(in the rows, 128 means zero)
Where one turn sends some rows of the set: a few examples, then the rows asked:
Rarog: [138 144 162 113 129 117 121 107 145 120 129 129 107  95 159 153 119 133
 150 105 176  91 150 114 120 141]
ligaz: [ 97 154 133 115 130 160 152 149 111 137 108 135 113 129 165 137 109  84
 148 132 127 110 148 101 122 125]
Gava: [126 163 107 127 121  96 174 163 128 146 104 129  98  95 163 136 111  95
 135 139 118 110 128  87 117 136]
fes: [136 135 129 127 123 120 141 127 163 149 119 110 118 160 144 144 121  96
 139 123 130 113 119  66 137 123]
zol: [123 154 142 125 104 160 150 153 105 141 122 146 113 117 165 157 130  84
 153 145 131 110 135 104  92 127]
vir: [135 178 167 101 147 125 146 141 166 146  86 100  90 107 137 153 135 136
 130 109 142 114 104  91 126 124]
lodoz: [179 150 152 117 114  74 136 131 137 141 116 119 106 123 162 137 124 106
 147 116 127 126 117  88 135 163]
puvo: [177 153 145 120 122  78 148 140 136 137 123 110  99 120 168 119 121 115
 141 115 132 111 113 105 131 166]
gugag: [126 154 199 115 145 102 142 133 145 141 112 129 103  93 149 146 102 113
 143 122 140 115 173 104 121 141]
Potuz: [139 142 190 110 128 110 124 115 125 127 112 132 120  98 163 143 158 111
 159 110 160 123 147 122 117 135]
luv: [146 157 194 125 126 110 144 146 132 143 116 122  99  81 161 131 132 118
 141 121 154 107 153 139 100 132]
duno: [ 91 155 159 121 104 146 143 140 142 139 126 134 128  77 161 164 130 109
 155 126 136 121 121 105 154 133]
Fatof: [173 160 140 122 115  81 143 125 137 144 116 101 101 122 160 121 126 117
 128 106 124 134 128  98 134 148]
vov: [128 155 121 118 115  90 173 156 117 147 110 132 116 100 167 142 148  94
 146 145 113 134 132  83 103 141]
Gilo: [104 151 117 112 110 167 144 144 117 142 121 125 112 128 161 149 109 105
 140 127 141 104 150 107 111 118]
Lodaz: [131 142 100 103 101  97 161 152 121 144 127 122 120 107 171 149 150 120
 147 141 136 118 129  92  98 143]
zarur: [139 167 168  90 137 121 138 135 170 143 101 109  97 112 135 174 138 141
 142 115 150 108 101  83 118 137]
Gepe: [105 164 204 117 126 116 139 136 110 138 111 117  87 147 160 149 142 136
 140 125 140 104 146  96 112 125]
Pum: [156 124 147 130 125 116 149 155 148 155 133 112 130 147 167 134 153 110
 154 146 138 109 115  77 104 135]
Kamo: [158 134 123 132 104 127 142 135 153 144 129 111 115 151 154 142 144  99
 142 127 146 100  99  94 116 122]
vuma: [165 150 146 114 133  77 145 130 137 141 122 103 110 126 169 116 123 125
 140 114 127 126 132  91 133 164]
Befe: [110 148  96 104 122  94 155 149 134 139 103 128 110 113 162 146 108 101
 145 128 129 110 131  75 138 140]
Mag: [115 169 189 134 125 120 131 125 121 127 116 132  79 138 157 165 121 137
 140 125 148  85 138  77 115 127]
Pem: [ 88 152 167 116 115 144 158 145 140 141 140 128 133  79 167 154 135 121
 157 137 133 118 130 109 139 146]
vekur: [ 98 154 157 120 100 149 152 151 142 138 138 128 123  73 165 158 130 118
 154 131 142 105 116 124 141 139]
dokob: [181 153 141 123 110  78 134 134 143 149 122 109 102 115 162 137 116 128
 134 113 133 124 129  85 127 154]
nomu: [116 162 189 123 123 123 133 143 110 131 114 119  82 141 170 143 141 143
 143 122 159  80 130 108 112 124]
kerov: [ 93 160 154 132 112 149 151 142 147 144 134 128 122  67 163 158 119 127
 146 131 136 114 133 101 143 132]
Gizam: [111 151 143 125 132 157 154 164 109 142 119 144 114 116 173 144 110  93
 155 149 130  99 147  92 101 135]
dugod: [ 91 165 162 130 112 149 165 139 140 139 134 125 122  72 160 148 132 111
 144 129 125 122 126 118 140 134]
zono: [148 143 156 142 133 115 167 156 146 158 115 108 117 146 157 118 143  84
 140 141 115 120 115  91 113 126]
vevor: [145 168 176  93 141 122 149 130 159 132 104 117 100 112 140 165 159 127
 150 119 145 109  87  93 110 146]
dem: [115 178 195 134 115 121 146 128 117 134 113 121  71 138 149 155 129 128
 128 121 139  95 138 101 107 119]
Rop: [120 147  88  96  98 100 154 138 125 134 111 120 111 118 160 147 139 100
 144 121 138 115 117 102 127 135]
Dor: [130 163 175 118 128 114 140 104 147 121 110 131  91 100 139 148 105  96
 137  98 148 104 146 126 133 134]
Beb: [114 166 191 129 123 121 126 123 109 119 105 134  82 144 162 154 141 121
 149 116 153  88 121  95 126 123]
Sobed: [112 145 131 108 101 160 137 140 111 145 125 137 124 128 161 166 129 101
 152 137 137 120 151  92 100 123]
pasa: [133 174 177 106 169 122 154 142 157 142  88 105 100 105 149 140 149 137
 138 118 136 118 108  82 120 133]
Vafa: [143 145 134 143 136 121 162 154 164 158 123 102 106 144 151 124 106 105
 127 135 126 100 127  78 120 123]
bom: [145 172 175 107 160 124 158 141 156 134 105 112  99 102 153 145 158 140
 145 125 144 103  95  91 105 146]

zarur moves to bom
zol moves to ligaz
vuma moves to dokob
Where do these go?
Kamo moves to zono
nomu moves to dem
duno moves to Pem
vov moves to Befe
Rarog moves to luv

Where one turn sends some rows of the set: a few examples, then the rows asked:
nobe: [ 86 129 138 102 120 135 143 120 167 164 126 133 121 120 159]
fuba: [ 94 133 139 106 118 132 158 125 160 156 127 143 128 116 154]
dete: [ 98 135 141 108 120 135 156 130 161 140 117 140 125 112 158]
nebus: [ 87 133 138 105 116 145 152 133 151 140 112 130 118 121 155]
Vazub: [133 101 148 137 101 128 157 106 156 131 143  92 153 172 196]
dapo: [124 104 132 144  84 111 167 102 158 109 103  96 138 143 170]
gitaf: [ 82 128 137 101 120 141 139 123 163 159 121 128 115 123 159]
kerub: [123 131 165 157 103 157 161 101 164 124 123 102 148 170 145]
vif: [114 101 130 140  83 120 157 102 154 110  97  85 128 151 171]
fev: [126  99 147 134 100 135 150 106 153 131 139  85 146 177 197]
zasef: [ 93 134 140 107 120 140 152 133 158 136 112 134 120 116 159]
Nosa: [ 89 131 138 104 117 133 152 121 161 164 129 139 125 119 153]
mefe: [ 93 135 139 107 117 140 157 133 153 139 114 137 123 117 155]
Mam: [ 86 132 139 104 119 145 145 132 156 139 110 128 115 120 160]
gifad: [ 96 135 140 108 117 135 160 130 157 146 121 142 127 114 154]
zunu: [ 92 131 139 105 120 131 150 121 168 160 128 139 126 116 158]
sigav: [128 100 148 135 100 135 152 108 151 126 137  86 147 176 197]
Neven: [133 102 148 137 100 131 157 107 154 127 140  91 152 173 197]
Lus: [128  99 147 134 100 131 152 103 156 137 144  89 150 176 196]
lafod: [ 82 130 138 102 119 145 140 128 158 149 114 125 113 123 159]
Bonuz: [ 83 129 136 101 117 139 146 122 160 165 126 132 120 123 154]
nisa: [131 100 148 136 100 129 154 103 157 136 145  92 152 174 196]
Bep: [100  93 127 132  84 120 142  88 162 142 111  77 124 160 171]
sil: [126 100 131 141  86  98 167  87 172 140 125 105 147 142 168]
vunur: [110 126 162 151 102 164 148  97 163 135 123  90 139 179 146]
lidib: [ 97 134 140 107 121 130 155 125 166 151 124 142 127 113 158]
Dubem: [108 124 162 150 102 160 146  91 167 146 130  91 140 180 146]
Sal: [130 104 132 144  85 102 171  95 166 121 115 104 145 140 169]
losa: [116 129 164 155 102 162 155 100 162 126 121  95 142 175 146]
rarut: [119 126 163 153 104 149 156  87 174 151 139 104 151 172 144]
zek: [126 132 166 158 103 150 164  97 168 130 130 107 153 168 145]
Domo: [ 81 131 136 102 116 147 146 130 152 149 114 127 114 125 155]
mazul: [126  99 147 134 100 133 150 104 155 135 142  86 147 178 197]
bav: [112 124 162 151 103 154 149  87 172 153 137  97 146 177 145]
Pivuv: [116  95 129 137  86 101 156  81 174 154 129  97 141 148 169]
ravu: [ 80 129 136 101 116 144 144 125 156 159 120 128 116 126 155]
samus: [104  96 128 135  83 124 146  96 156 124 101  76 122 157 171]
keza: [105  92 127 133  84 110 145  82 170 155 123  85 132 156 170]
gedil: [125 129 164 156 104 147 162  92 172 142 137 108 155 169 144]
gugof: [131 102 148 136 100 133 155 109 152 124 137  89 149 174 197]

mefe moves to ravu
vif moves to keza
gitaf moves to lidib
Where do these go?
kerub moves to Dubem
sigav moves to Lus

Where one turn sends some rows of the set: a few examples, then the rows asked:
Les: [141 144 112 144 104 108 105 161 125 123 125 151 128 180 141 104 145 175
  94 102 120]
megi: [110 136 118 167 105 131  90 179 147 133 108 106 153 167 125 102 138 163
 100  92 134]
repi: [128 143 119 129 105 107 106 173 115 152 110 107 137 149  99  84 147 186
 112 112 130]
bivir: [127 153  72 145  89 113 129 175 118 148  54 146 157 143  79 156 152 176
  85 100 129]
mude: [128 136  89 145 100 116 125 164 104 142  63 154 174 149  82 169 137 175
  86  90 106]
Nedo: [132 137 129 188 109 109  83 177 140 124  94 149 150 138 113  97 143 157
  79  94 120]
gur: [124 147  95 142 103 104 135 160  97 139  61 150 161 137  91 169 137 180
 100 116 118]
nevuk: [112 140 134 169 103 141  91 164 143 134 118 109 153 170 117 114 130 163
 102  90 126]
pibaf: [136 154  88 151  89 128 129 153 128 152  65 150 155 154  79 165 145 176
  83  72 102]
vis: [130 147 147 191 107 109  93 163 133 122 103 151 138 136 108 107 138 159
  90 116 126]
luroz: [135 156  86 141  90 128 128 157 111 147  64 146 167 147  82 168 133 178
  91  85 102]
Kot: [131 165  88 136  95 113 137 156 104 145  59 140 154 134  94 164 135 183
 103 108 114]
ged: [108 146 138 171 103 133  99 165 140 131 118 109 142 166 117 114 133 164
 110 113 138]
Dami: [129 145 139 139  98 122 109 159 113 151 126 116 134 160  79 100 141 183
 112 117 128]
vefu: [132 130 109 132 101 119  95 180 125 155 110 111 151 161  91  83 150 181
  97  85 120]
Vog: [129 170  91 143  97 105 143 152 117 147  56 142 136 133  97 159 147 183
 104 109 120]
biv: [130 154 123 145  99 110  87 155 135 136 122 150 127 166 126 110 164 176
  81  77 142]
paped: [133 151  67 147  95 108 135 173 128 148  50 145 149 147  94 148 153 177
  87  92 116]
tuk: [133 161 100 159  87 124 146 148 121 146  73 154 139 157  72 171 143 175
  95 111 115]
fogid: [119 143  85 143 101 102 122 171 107 146  53 149 166 135  85 162 153 178
  85  96 129]
gukos: [108 146 127 161 109 124  96 171 139 132 107 102 145 156 134 105 134 168
 112 105 136]
nedor: [142 143 116 147 102 116 104 157 126 124 130 154 131 186 133 109 143 174
  91  97 117]
kisut: [134 133 130 140  95 134  98 164 122 155 127 119 150 171  73  99 141 179
  98  89 114]
Nuviz: [138 142 144 187 109 119  88 160 133 123 105 149 151 141 113 108 128 159
  87  93 103]
zotet: [128 159 131 146  99 110  91 150 131 135 125 150 122 164 124 114 163 177
  86  87 145]
moke: [127 159  93 153  85 123 135 160 114 147  68 151 152 149  65 170 146 175
  90 112 130]
Nef: [120 147 105 152  95 115 127 156 104 144  69 156 161 143  69 177 145 176
  88 104 126]
Feni: [134 147 136 179 115 102  92 168 129 121  93 142 144 128 129  98 132 163
  95 105 113]

gur moves to Nef
Dami moves to kisut
Where do these go?
zotet moves to nedor
nevuk moves to megi
tuk moves to pibaf
luroz moves to bivir
Nuviz moves to Nedo

Where one turn sends some rows of the set: a few examples, then the rows asked:
tisa: [142 116 125 140 107 137  76 105 120 119 114 141 134 139 117 154 136 124
 131 120 139 129 131 158 122 129]
favo: [125 131 175 158 127  99 136 152 122 111 117 154 126 122 123 118 115 125
 122 132 136 149 136 123 120 151]
Logab: [156 155 132 105 129 146 113 123 120 133 144 119 142 131 130 117 140 101
 117 120 112 126 141 134 136  96]
sis: [149 103 140 132 134 149 150 126 126 147  97 143 124 130 128 152 115 148
 142 132 134 147  99 109 120 117]
gupaz: [125 135 131 119 140 139 140 115 133  88 124 112 152 142 123 119 107 143
 150 108 135 143 114 165 128 121]
zuz: [109 138 149  96 131 118 145 130 124 126 122 127 109 136  82 113 134 136
 142 104 138 163 127 122 138 127]
dos: [141 102 152 117 136 105 146 143 139 133 136 107 142 127 102 129 106 156
 128  97 141 153 125 118 132 115]
Liga: [149 106 143 139 113 118 113 116 139 136 109 122 122 139 121 157 133 135
 127 121 121  95 169 128 141 140]
damo: [128 141 123 134 148 123 124 103 110 133 123  96 158 118 140  98 122 152
 124 123 115 127 145 132 110 144]
zoz: [148 106 130 109 117 100 116 132 130 163 118 122 124 114 105 124 114 128
 134 133 168 134 151 113 111 156]
zot: [117 118 112 125 123 135 168 140 151 147 150 147 120 125 122 111 130 134
 137 122 129 141 101 111 116 127]
miton: [139 117 134 139 134 127 113 119 142 115 147 138 106 143 150 140 123 120
 109 170 148 147 119 155 110 120]
balik: [118 136 114 137 128 132 130 127 151 120 152 123 129 131 131  97 125 146
 102 138 111 163 121 151 101 141]
fini: [102 125 126 151 122 121 137 143 138 154  98 159 122 133 128 120 114 129
 109 114 140 144 169 144 127 145]
Veni: [149 149 122 132 126 145 145 100 166 149  99 114 129 155 125 124 118 143
  99 112 145 153 138 117 125 146]
bigi: [155 130 144 152 137 124 125 107 153 168 126 115 103 156 161 126 115 123
 121 136 136 118 127 130 127 128]
mifa: [129 129 125 127 142 117 123 165 105 130 125 102 148 153 118 133 119 110
 124 153 158 141 140 143 109 154]
Nos: [128 119 151  99 123 109 148 129 136 129 113 123 118 135 101 112 116 133
 153 127 143 106 168 121 142 151]
Gef: [122 149 111 134 136 144 128 101 120 108 109 121 111 137 129 166 157 118
 133 127 129 136 125 156 126 130]
bam: [138 135 112 132 110 117 110 103 143 138  92 116 114 138 127 152 125 109
 129 150 117 131 152 105 116 157]
Bado: [116 140 132 122 114 129  95 113 124 103 117 126 140 153  99 122 119 126
 134 110 116 174 111 136 124 122]
Tafu: [171 152 178 127 126 135 127 119 124 115 128 144 129 114 126 105 128 122
 132 123 130 139 109 124 125 127]
Dur: [119 125 101 111 115 147 128 131 142 144 115 153 136 145 133 134 115 100
 119 129 128 128 164 134 139 100]
namud: [125 116 117 112 138 122 148 111 126  98 139 141 135 125 126 155 138 114
 122 152 167 133 133 109 122 113]
vetun: [124 128 123 133 137 107 145 146 130 159 152 112 130 144 142 106 120 103
 149 136 141 103 129 117 122 139]

Veni moves to mifa
balik moves to miton
Gef moves to bam
Where do these go?
fini moves to favo
tisa moves to Liga

